The rows of D fall into 3 groups, and each row is roughly a mix of its group's hidden directions; some rows fit no group.
D:
[[-20   6  -1   1  13  -7   6 -19 -10  -8  21 -15]
 [-17   1  14  -4 -11   5 -13   8  16  12  25   1]
 [  1  16 -20   8   2 -20  -7 -22  -2  -3  12  10]
 [ -5 -22 -12   8 -15   5  21 -16  -9  -4  -7  -9]
 [  3  -8  24 -24   0   0  10  11   3   6 -14  15]
 [  1  16 -17  10   5   8  16  12   3  10  -8  24]
 [-14 -29   5  -8  -5  -3  13   0   8  20   1  -8]
 [ 10   2  -1   7  22  -2 -20  -6 -12  15  10  17]
 [  8  -8  -5  23  17 -13   0  20   7  -6 -15   4]
 [-14   6  -9  27  12 -12   9   8   7  -9  -9  15]
 [ 13   2 -11   8  25  17   2   5  15  -9   5 -16]
 [ 11   5   3 -15  27  -2   0  -9   2  18  15  11]
 [-20  13  -6 -10 -19   0  16  -3   9   2  21   4]
 [ 25  -7 -15   9   4   5 -10   4  15 -13 -11  16]
 [ -3 -10  -3  16   4 -15   9 -12   8  -2  14 -28]
 [ -6  -5   9   0  13  32  16  -7   0 -10   2 -10]
 [ 21 -12  10   8   4   6  17  10  22 -11   4  -6]
 [ 20   3 -10  11  13  -9  12   8 -19  -7 -14  13]
 [-17  12   2 -10 -12  20   8 -21  -4   4  14   6]
 [  9   6  11 -36  -4   6   3  12  -8  -6   8  -4]
 [ -7 -15  -5 -11 -14   1  -1 -12   5   8 -31  -7]
 [  5  21 -21   3  -5   3  13  16 -19   2  11   9]
 [  8  -4  10   3 -19 -21   2   7 -15 -12  21   6]
 [  2  14 -23  19 -20   1  -7  -6   1  -9   3  15]
 [  2   3  17  15   5  -1 -30  -7  11  -3  -9  14]
 [  3  -5 -12  23  27  -4  -8   3   9  -1  -8  15]
 [  2  10   3 -37 -14  -7   4   3   0  -2   8  -4]
 [ -8 -28 -18   3   2  -4   4  12  -3  17  14   5]
 [  7  -6  13   6  -3   8  28   6  15  22   5  -4]
 [ 15  15 -12  -2 -18 -15  11  -1   1  -7  22   8]
 [  6 -13  21  -7  29  -6  -9   6   4 -10   0  -9]
 [-12  -1   8   1 -12  13  20 -13   0  -2 -25 -13]
 [  4   1  16 -14  17  -1 -15  -6  13   3  -7  25]
 [ -5 -13 -16   9   7 -19  -6  -4  10 -14   0 -24]
 [  0 -12 -10  14  -6  -3  15  15  24   8  15 -10]
 [ 12 -24  13  14  18  -4   4   5 -16 -11   4   3]
 [-19  10   1  15   1 -26  20  -1  -1  -2   7  -5]
 [ 12 -12 -12  -8  11 -13   0  12 -11   5  28   3]
 [ 24  16  10   2   9 -12 -10   5 -12   5   1  21]
 [ 14  -8   4 -27  20   5  14  -4  -7 -11   7  -3]
 [ -5  26   5  -6 -12  13  20  -4  -4 -10 -12 -12]
 [ 11  -7  -6 -18   1  11 -21   9  -6  -7 -23  10]
 [ 13  -5   8 -16  28 -10 -10  -4  15  -4  -5  11]
 [ 15   7  13  -7  13  12  -3  13 -10  14   5  24]
 [-18  14 -20  18  -4  16   3   4 -12  11   1 -10]
 [ -6  10  12  -3  -8  16  20 -19  23   6  -1  -3]
 [  3  -1 -25  10   0  12  10  -4 -26 -12  -2  -5]
 [-20   5  -2 -16 -10   8 -16 -10 -20   7  -9 -12]
 [ 10 -10 -10   8  10   7   1   4 -29 -11  19  -2]
 [ 13  -6  22  12 -18  -3  11 -16 -12   6  -3  13]
 [ -9   4   7   2  10  -9   9  12 -18   1  24 -21]
 [ -3  11 -15 -19 -19  -5 -13  -9  10   5  -2  19]
 [ -4  -3  -3   5  26   9 -12  25 -13   3   3  -9]
 [-21  17  -5   8   2   1   1  10 -12 -20   6  19]
 [-12  16 -13  -7   4   6  -8   3   2 -16  -5  29]
 [ -7  13   9 -20   3  14  24 -14   9   8   4   8]
 [  0   3  17   0  -8  -3  32   5   7  18   7  -7]
 [ 10 -10 -20   0  -8 -12 -31   5   2   1  10  -2]
 [ -2  10  13  17  13 -13  17  10  -7  16  11  12]
 [  9  -7  -5  25   4 -10  16  10  -2 -15 -15  14]
 [-13 -18  -2   0  -9   4 -17   8  -9  13 -26   1]
 [ 15 -14   7   0 -18   0   6  24   7  -1 -13 -15]
 [  8   9  -7  -4  13  32   6   9  13  -1 -13   0]
 [ -4 -17  29  -7  11   6  15   4  -8   8  -6 -11]
 [ 12  -1  11 -16  14   0  15  -8 -16   4 -21 -12]
 [ 28   3   3   4  -2 -24  11  -7   0 -13  -4  12]
 [  3  -3 -14  19 -14  -1 -18  -6  -2  -2  21  16]
 [-16  10  10  14  -5  18  -3  21  -6   6  16   8]
 [ 13 -22  -3  -7   5 -14 -17   7   0  -4 -20  13]
 [ -1   1  27 -20 -17   6  17  -6   7   1  -1   3]
 [ 14   4  -7 -14 -17  -8  -8  23   9   7   1  18]
 [  1  17  -5   8 -10  31 -13   7  -6  -8   7   8]
 [  1  -2 -12  26 -11  -7 -16  -3   4  16  -4  19]
 [ 13   4  23  -5   1   8  -6   8 -27  13   8   4]
 [-16  11  12   8  -6  13  17 -25  -4  11  -5   7]
 [-20  15  -2 -14   7  13   4 -23  -7 -11   8   5]
 [  4 -15   0   3   7  20 -15  -1  -8 -22 -12 -16]
 [ 11  -3  12  17  16   1 -18  11 -15  -3  10  16]
 [ -1   3  -2 -15  -8 -14  -8   7  17  12  29   4]
 [ 11 -17   1  19   9   6  11  -6  18  22   1  -8]
 [  5  18   0  -2   9  -5 -23  -7  -7  -9  16  22]
 [ 10  22  -1  21  -4  -2  -2  13  -6  -6   2  24]
 [-17 -13  20  -3 -24  -1 -14  -2 -13   6  -1  -4]
 [-18   4 -21  -9 -17   2  15   7  10  17   3  -3]
 [ 11  -5  11 -22  28 -12  -5  10   2   2   5  -8]
 [  4 -11   7   4   0  21 -14 -26 -12   6  -3 -14]
 [ 17  -4   6  -6  -2  -1 -30  -5   1 -18   4  16]
 [  9  -7  -9  -6   9 -11 -14  20 -25 -13   7  -8]
 [ -3   3  -8 -14  -9  -6   5   8   8  -4  36  -8]
 [  1  16  -8 -26  15  11   9   9  -8   4 -15   6]
 [-20  -2   2  -7   7 -17   1 -24   2  13   0 -19]
 [-11  19  12 -16   0 -10  12 -18   3  11   4  16]
 [ -3   5 -17  -3  21  13 -12 -14  10   1   6  22]
 [  6   2  13  -4  14 -23  -6  -8 -22   5   8 -16]
 [-18  20   4  14  -1  12  19 -11   7   3 -17   5]
 [  2  24 -20  -3  -4 -14  -4  10  21   0  -7  11]
 [ 21 -18  18   6   4  -7   3  -8 -22  -2  11   6]
 [  4   2  19 -13 -12  17  -7   1 -27  -1   8  -9]
 [ 12 -18  -4   8 -23 -11   4 -16  13 -11  -3 -10]
 [ -4   4  -8  17  19   1 -16 -16  -5  -3 -14  20]
 [ -8  -4   7  -5 -38  -3   7  -4 -13   2  -4   0]
 [ 11  19  21   7  14  -5 -15  11   5  -8  -4  14]
 [-11 -31  -5   6  -5   5   5 -18   1   5 -17  -8]
 [-18  -6   0 -17  16 -11   2   6 -14  17 -15 -10]
 [ -5   0  -9 -13  -5  20 -22   3 -12 -23   8   0]
 [ 18   8  28  -9  10  -5  -9   1 -13  11   9   9]
 [ 12  -4 -11  16   5 -28   3   2  -5 -11  19  -2]
 [  1   5  -2 -24 -19  16 -11  -5  -9  -5 -20   7]
 [ -9   4   4   2  -5 -15   6 -32  18  10  -1   6]
 [  8  -4 -12  16  -1 -13  22  -4  20   7 -10  14]
 [ 17 -11  -7 -21   1  13   0  16  21  -6  -6  -3]
 [  2  -3 -36   3  -5 -11  -1   8   0  10  11  13]
 [-13  -8  -6 -15  10   7 -14 -13  13  -3 -14 -22]
 [-22   7  -4  -2  -2  13  13 -27   4   0  15  -5]
 [  9  15   1 -13  19  11 -10  16 -15 -12  14   1]
 [  0   8   1 -15 -13  -5 -12   0   5  24  24   8]
 [ -9  13  -3 -20   1   0  -7  16  12  10  25  -6]
 [ -3   8  -4   6 -29 -10   5  20   5   9   6  15]
 [  2  10  -2   0 -19  21  29   6   3  -2  -1 -10]
 [  3  -1  17 -11 -12  -8  15  -4  13   7  -9  27]
 [-13 -16  15   9  -7 -10   5  13   1  21 -12  16]
 [-16  11  19 -13  -4  11  17  15   2  16   2  -7]
 [  3 -24   5   7 -18 -12 -12  17 -17  -6  -1  -2]
 [  1   6   8   7  15  -8 -21  19  16 -11  14   9]
 [ 25  20  -1   8  -2  -7  -9 -11 -12 -11  -3  16]
 [ 16  -3  -2  17  22   6  -4  22  10  -6   7  11]
 [-16   5 -16  13  10  -7   5 -24  17   1  -6  10]
 [ -4  15  11 -11  17   0  18  -2  -5  13  22  10]]

Here is one row from each group, named. Which group is each of the other rows in?
[ -9  -5 -12 -13 -18   7 -14 -23   0  -6   9 -17]
(28)
[  0   5   3  -8  -3  -3 -21 -25  -4 -15  16 -16]
(110)
[-24 -28   1   0  -4  10  -1   0   8  16   2  -8]
(34)

[ 15  -6 -12   4  -7 -10 -20  -1  10  25   6  13]
(28)
[ -3   0   2 -14 -23  21   7  13   2   0  22  -4]
(28)
[  5   1   0   9 -14  -8 -27 -14  -6 -14  15  10]
(110)
[  0  15  -4 -22  -7 -14  17  -9  -6   6  -9  18]
(110)
[  5  -1   3 -12  34  -6  -5   1 -10 -14   7 -10]
(28)
[-21   6  12  -2   5 -11  -6   7 -25  10  18  -5]
(110)
[ 14 -15  -9   8  -3 -18 -20 -13   5   7   3  18]
(34)
[  1   5  -1   3 -13   3 -31 -17   3  13   8  12]
(34)
[ -1  10   0  10  16  -5 -19  18  19 -18   4   6]
(34)
[-15   7  18  -9  26  -8   9   5  -1  17   7   2]
(110)
[ -1  17  -8  13  -6  29 -17  -6   1  -7   9   2]
(110)
